One vector is turned by the same rotation once a tick. Each row is the vector after some number of ticks, and that number follows the row.
The counts run from 0 to 384.
86	88	92	91	98	98	106	99	73	120	119	100	112	92	102	83	124	87	101	125	99	98	85	96	107	86	108	116	100	106	100	110	95	111	89	74	86	70	107	85	95	80	124	100	104	94	80	113	114	91	87	118	105	109	105	97	115	84	113	93	117	100	90	80	93	95	106	103	87	114	97	116	84	109	95	111	94	96	92	108	140	111	95 | 70
90	100	116	100	99	107	91	96	119	87	101	115	92	106	117	116	104	114	108	95	99	121	125	93	119	115	110	91	108	121	98	124	100	105	115	119	102	121	87	100	103	109	102	103	78	109	86	98	100	97	98	98	119	83	105	124	103	103	83	132	100	102	80	111	96	106	100	91	113	118	91	117	94	95	94	110	119	108	106	114	83	96	96 | 241
83	106	124	100	116	104	103	88	105	77	95	116	101	90	101	122	99	102	98	108	99	106	93	69	113	117	95	98	104	92	98	119	99	98	112	100	112	98	104	80	108	124	122	94	72	107	81	76	87	94	92	79	108	110	110	96	101	89	87	100	93	99	71	114	83	94	107	74	109	104	87	126	89	102	87	93	109	110	99	109	78	86	94 | 232
113	99	108	95	118	98	121	101	97	93	106	124	95	96	94	93	109	117	81	108	99	109	123	112	102	97	87	97	93	106	87	99	94	94	112	72	100	84	124	92	94	106	104	131	121	82	95	107	111	66	96	101	97	118	90	102	108	82	130	93	84	86	104	116	108	102	91	115	92	92	122	117	92	101	115	107	104	93	94	92	94	107	99 | 199
84	101	108	91	111	84	80	83	112	96	92	88	95	123	135	113	101	104	95	84	115	106	108	82	113	96	114	118	111	77	97	116	102	111	102	108	84	112	81	105	93	107	95	82	75	98	98	110	105	125	97	93	105	103	104	127	98	84	91	125	122	105	100	100	78	112	98	128	86	90	93	101	103	79	93	97	108	108	97	102	100	113	115 | 244
88	100	93	96	109	88	91	98	87	98	77	103	100	87	116	139	101	126	106	81	103	93	100	89	118	98	85	109	104	93	89	118	116	93	99	125	75	99	114	95	99	104	96	102	89	102	109	101	101	123	101	105	105	84	114	124	95	90	75	109	113	100	97	101	72	114	111	126	88	91	91	81	96	94	117	104	84	116	103	87	91	112	105 | 29
95	117	95	99	127	103	104	95	109	107	87	96	84	104	108	106	67	115	91	78	101	114	114	99	87	115	114	96	107	104	113	76	90	85	87	91	106	114	103	90	113	132	89	108	101	73	104	90	109	119	106	81	84	112	99	118	84	107	120	104	116	99	90	130	113	90	105	101	112	92	99	82	100	94	101	102	96	110	115	83	108	109	110 | 106
101	118	102	80	121	102	83	90	115	87	89	103	109	102	112	103	93	88	97	106	101	113	101	87	88	94	97	98	106	97	86	136	91	115	81	103	98	136	115	97	105	113	104	84	73	101	95	91	110	94	78	81	104	99	103	131	92	90	111	83	97	103	92	119	76	83	111	96	121	93	92	84	100	112	92	104	107	101	103	110	95	104	101 | 2
110	97	80	108	104	88	90	89	108	82	96	93	88	110	121	112	100	117	93	82	119	99	98	101	115	91	87	97	109	74	94	110	104	105	136	117	87	117	100	105	111	124	76	100	98	101	107	112	103	94	106	93	100	105	108	132	110	92	94	109	102	84	124	101	91	116	90	120	94	96	115	82	109	89	103	100	87	100	94	89	87	119	115 | 34
113	91	111	110	125	78	111	95	102	91	93	101	94	91	111	109	107	96	104	98	96	114	115	92	129	104	104	109	98	108	82	115	121	97	105	106	100	91	122	115	92	118	93	105	100	102	119	121	113	99	82	94	69	90	118	99	81	93	92	125	116	108	86	91	109	98	109	124	107	108	89	102	106	93	90	120	113	116	84	97	86	103	97 | 323
106	101	92	115	143	104	118	91	108	106	109	124	74	96	114	110	104	102	88	102	98	106	110	80	115	96	99	95	93	111	111	90	100	90	103	90	104	80	114	79	112	117	88	117	101	81	79	92	118	90	97	78	113	111	94	103	109	101	115	99	112	91	73	112	105	106	98	96	103	93	95	110	96	98	100	115	105	102	88	98	100	105	110 | 98
92	90	107	106	102	105	105	73	97	89	97	82	92	105	109	77	82	97	97	81	96	131	105	97	73	98	113	105	110	88	106	97	81	100	100	90	109	115	97	99	95	117	99	90	91	115	109	87	106	114	95	78	75	110	100	109	81	97	110	106	88	103	123	104	112	81	101	93	129	99	77	96	93	96	95	115	121	94	121	100	101	103	90 | 215
88	97	111	106	101	118	101	98	108	96	91	109	87	98	100	102	76	89	90	109	96	99	92	92	94	109	111	108	97	89	112	109	70	86	126	104	122	115	94	103	113	109	112	110	95	100	70	83	85	101	105	92	121	103	90	89	107	86	102	101	89	104	105	105	109	122	104	80	90	110	94	130	82	108	89	90	114	103	104	107	87	115	87 | 123
102	92	107	75	85	90	86	101	90	87	92	86	104	98	110	93	106	108	108	92	112	97	82	96	96	70	103	114	109	86	88	101	110	114	93	100	85	94	88	97	98	99	117	70	93	107	107	104	130	117	86	107	74	99	114	108	93	70	106	103	98	105	103	92	86	84	115	108	94	91	84	91	126	95	86	109	84	109	108	90	131	94	98 | 294
102	86	78	90	110	98	97	118	99	99	96	104	102	98	115	101	95	131	110	87	113	121	106	107	109	96	106	104	99	116	97	77	95	107	104	84	84	96	96	102	93	106	90	87	112	88	111	119	129	106	98	125	81	96	112	116	92	84	113	123	114	106	108	111	108	102	106	121	99	102	99	90	115	89	110	110	103	106	95	80	126	109	103 | 189
99	85	117	107	84	109	116	102	89	77	107	111	95	97	99	81	113	103	90	104	97	111	82	106	99	86	107	115	100	102	110	70	92	104	122	93	112	75	67	80	101	105	117	88	107	112	91	96	108	85	89	108	99	107	95	83	118	93	98	110	93	101	92	89	114	96	83	77	96	126	98	134	90	93	106	105	112	106	102	101	113	82	101 | 68
79	108	98	84	99	99	99	84	94	111	105	99	103	104	110	111	129	120	94	81	112	96	111	113	90	80	101	104	101	106	94	113	111	110	70	112	83	113	85	92	104	72	112	91	93	116	123	100	105	87	100	96	123	100	111	130	99	90	96	85	98	78	116	115	70	112	96	101	94	94	108	82	98	107	111	98	96	94	107	106	106	87	105 | 372
87	115	118	89	104	98	93	89	114	76	95	92	76	112	108	105	88	132	82	90	109	120	95	95	88	83	115	104	100	94	116	94	97	105	78	116	96	125	70	77	109	130	99	93	81	99	100	91	103	119	101	76	111	102	101	112	89	79	100	110	106	99	101	117	104	94	105	84	117	109	84	86	104	100	86	104	114	123	108	115	115	97	112 | 5
95	87	85	116	101	99	100	93	90	105	94	108	100	95	83	115	99	94	113	82	113	66	95	89	101	113	97	105	106	93	89	122	107	92	122	124	102	113	116	128	102	101	93	79	96	116	100	95	89	96	101	110	105	87	120	121	106	105	59	103	97	113	110	105	89	120	109	108	102	99	104	82	121	105	104	73	91	98	119	103	69	106	72 | 264
89	102	120	100	92	104	107	97	103	102	86	108	87	93	101	119	104	125	97	92	102	82	115	103	87	114	85	85	109	123	111	105	109	100	87	122	93	117	84	97	107	97	97	116	104	95	102	93	97	98	106	102	119	89	127	117	99	107	67	97	98	105	89	122	83	118	105	96	99	111	95	80	90	101	116	89	98	99	111	82	77	101	82 | 27
94	120	104	103	124	90	94	81	102	119	97	110	118	104	105	125	101	92	106	115	99	90	92	77	125	108	90	122	101	87	97	129	110	98	92	95	86	76	104	94	102	95	117	98	82	81	76	109	90	104	96	107	111	89	105	110	96	96	83	86	125	103	88	97	67	127	109	113	75	92	90	108	86	104	112	93	94	98	97	96	99	129	116 | 20
104	104	98	111	108	100	101	98	119	99	92	100	110	115	110	87	99	85	95	88	102	126	116	100	101	91	115	101	108	109	91	124	88	111	85	85	96	101	115	99	89	105	96	96	97	102	115	109	113	85	90	69	89	111	102	126	80	116	132	95	112	96	119	100	99	81	94	124	126	113	99	103	99	112	100	119	110	102	105	106	107	92	98 | 217
103	100	94	100	86	83	95	81	111	92	101	92	100	125	95	89	122	83	103	87	113	95	87	97	116	100	97	112	88	82	91	128	126	98	113	118	106	88	95	106	92	94	99	74	94	123	117	110	90	78	108	91	99	97	107	114	110	92	86	89	101	90	109	96	96	113	86	105	106	108	115	102	126	93	104	93	92	100	107	98	95	105	105 | 378
88	107	121	96	111	99	92	98	95	89	82	90	95	96	94	110	79	100	101	100	97	108	87	73	98	106	108	120	98	91	108	111	100	88	84	103	109	103	98	88	103	118	121	81	86	113	99	72	97	129	90	84	91	104	115	104	76	90	97	93	100	96	92	114	104	86	119	83	120	95	82	92	107	106	78	89	112	123	117	96	109	83	92 | 0
87	101	117	120	112	94	95	112	116	67	86	112	85	114	88	104	82	116	89	94	109	117	106	108	107	105	104	117	101	93	91	102	92	75	126	117	112	110	97	92	116	123	108	123	91	106	100	91	104	96	112	85	107	107	100	77	91	84	104	128	96	102	105	103	116	123	106	108	81	120	112	109	101	109	80	98	107	125	98	111	99	100	97 | 118
93	106	108	107	109	125	93	104	128	90	93	117	100	101	98	112	79	114	87	102	89	108	102	107	88	114	92	118	107	101	103	103	70	99	127	115	107	100	91	86	113	117	106	107	92	105	71	82	91	96	104	97	128	108	111	105	107	90	104	113	85	92	111	127	109	119	90	82	109	107	109	126	79	109	104	92	118	100	110	112	84	97	89 | 127
102	98	73	115	90	98	92	95	109	104	105	94	110	116	99	107	110	102	108	78	110	90	102	118	113	107	90	102	108	100	88	111	109	105	127	116	97	106	114	121	97	98	77	86	107	123	122	115	115	84	103	98	103	84	115	136	92	103	91	117	95	107	126	103	103	109	101	115	110	108	118	76	120	115	110	100	87	91	101	101	96	109	92 | 268
108	93	88	85	87	102	90	115	97	94	102	109	119	87	90	108	117	103	95	95	108	102	97	123	85	86	94	85	124	125	80	107	109	117	98	96	80	105	108	93	100	104	108	102	98	123	118	117	122	74	87	117	96	99	110	113	112	100	110	94	94	98	105	112	90	84	105	117	99	111	119	99	108	114	108	110	83	90	90	93	101	82	83 | 57
95	94	92	95	81	99	86	106	96	90	93	105	124	95	76	101	112	113	111	88	104	95	93	119	101	98	96	110	124	115	83	114	109	106	111	103	94	91	105	100	102	96	108	82	98	133	126	100	120	85	100	123	80	91	119	104	100	92	94	110	88	107	105	96	106	87	106	107	107	117	111	107	129	108	109	95	95	115	99	96	96	74	73 | 58
95	105	82	87	112	107	112	88	100	108	109	114	100	94	110	115	101	117	92	106	94	85	91	109	102	104	74	89	98	104	106	104	99	97	96	115	93	108	104	95	117	113	101	108	100	86	86	95	95	81	104	103	133	108	98	123	116	92	102	81	111	91	101	126	83	132	84	105	91	80	122	80	94	99	126	94	78	91	105	91	84	117	112 | 258
103	102	105	123	116	100	96	98	118	90	88	94	112	109	103	89	92	83	107	97	107	133	108	107	109	102	112	123	105	104	81	119	98	95	110	86	104	83	105	104	97	113	99	86	90	107	122	109	112	83	99	64	78	105	120	104	87	107	108	118	107	101	120	102	129	83	83	118	117	106	109	109	107	109	100	109	116	106	105	108	100	90	90 | 218
79	116	94	88	107	118	91	96	113	95	91	91	104	111	114	122	91	113	97	92	102	116	94	99	123	96	109	116	113	105	107	115	103	100	77	116	79	123	88	95	114	111	104	85	76	94	89	103	104	104	105	84	108	89	120	120	75	99	74	118	120	102	103	97	94	95	98	124	117	101	104	79	102	104	89	88	110	123	102	109	123	99	114 | 239
106	90	95	107	99	77	103	110	95	94	99	109	107	104	77	99	121	97	99	113	118	85	84	87	133	106	100	99	98	101	83	98	131	95	137	103	103	86	91	98	98	119	114	99	100	104	110	113	113	93	88	114	94	92	97	96	117	90	91	100	108	122	77	91	93	100	108	104	77	106	103	116	112	82	91	97	71	94	82	90	92	109	106 | 172
82	98	116	94	114	106	102	99	105	98	86	101	80	109	95	103	62	128	90	79	109	128	114	101	90	125	119	98	101	105	108	98	89	80	105	106	101	124	93	96	107	113	111	107	102	101	117	92	113	142	102	93	87	100	97	103	88	102	112	118	90	105	92	112	101	100	108	106	97	100	91	99	96	91	80	105	105	116	112	95	100	94	88 | 110
82	91	103	99	123	101	88	106	118	95	89	119	115	107	106	121	88	110	112	100	93	102	98	81	87	117	97	113	116	90	86	117	74	105	117	108	92	97	104	103	106	108	105	89	88	111	82	91	90	94	98	104	113	104	115	121	121	89	96	112	74	90	110	118	86	115	110	96	104	96	85	118	91	99	124	88	119	97	109	103	72	97	81 | 131
83	94	94	90	115	100	86	93	131	81	90	100	104	121	119	131	102	122	98	84	100	121	107	85	127	94	107	102	124	99	86	108	95	109	100	116	87	107	92	91	111	117	95	90	74	111	107	99	112	92	98	98	104	98	112	122	102	87	76	131	114	94	88	114	86	108	102	110	109	97	105	100	98	96	98	91	108	113	105	108	101	98	108 | 240
96	110	93	117	123	113	109	97	111	101	82	99	98	104	103	107	60	94	110	85	99	113	104	87	106	133	104	106	94	104	127	76	93	80	101	94	114	110	103	104	103	133	105	89	98	86	94	77	104	122	105	90	96	113	120	99	77	109	95	108	106	116	93	114	128	88	103	98	120	100	93	88	103	94	92	86	98	107	113	83	102	111	106 | 105
81	115	113	96	117	101	95	81	100	89	87	88	88	99	109	107	80	109	93	104	93	110	89	82	78	98	102	101	110	88	111	125	94	104	79	113	93	123	110	85	101	119	111	91	74	104	91	74	105	113	88	74	94	107	88	115	97	78	117	91	103	105	86	120	74	82	120	81	109	84	75	92	97	109	83	109	102	101	115	96	106	95	102 | 1
100	83	103	95	70	104	92	90	88	87	117	87	91	99	103	62	111	102	93	90	107	102	81	124	77	70	109	105	111	99	102	75	105	111	115	99	104	119	75	89	103	104	109	87	99	116	88	106	104	90	92	106	102	116	90	98	114	83	108	95	94	105	126	92	124	93	86	90	102	115	105	108	102	101	98	112	97	100	104	86	112	105	104 | 64
92	100	121	92	96	89	94	92	110	87	92	114	106	111	93	104	117	122	104	95	107	111	105	107	85	99	98	100	108	91	80	128	95	126	123	105	97	110	96	82	101	96	120	109	88	120	116	111	95	77	90	99	106	93	101	114	108	78	97	102	84	88	111	106	75	120	97	107	97	100	109	112	95	96	119	110	112	97	109	105	63	87	96 | 140
105	90	89	96	96	122	101	114	78	107	113	110	89	79	95	107	112	112	94	111	100	83	85	120	102	94	109	94	108	133	131	76	105	90	88	105	92	105	102	88	117	93	99	110	112	94	75	97	122	93	103	124	116	96	109	99	99	99	93	89	120	111	75	106	101	96	108	93	101	109	98	83	111	113	90	98	79	111	86	94	121	110	95 | 179
93	96	111	127	86	96	98	77	88	107	117	104	62	113	103	90	134	102	92	108	111	91	84	97	96	105	104	103	90	108	109	94	104	93	113	113	112	87	76	72	101	90	109	96	105	114	95	89	106	95	106	91	119	104	99	96	125	103	92	95	93	99	83	99	95	123	91	76	93	114	90	112	111	100	95	105	97	94	120	100	85	96	92 | 384
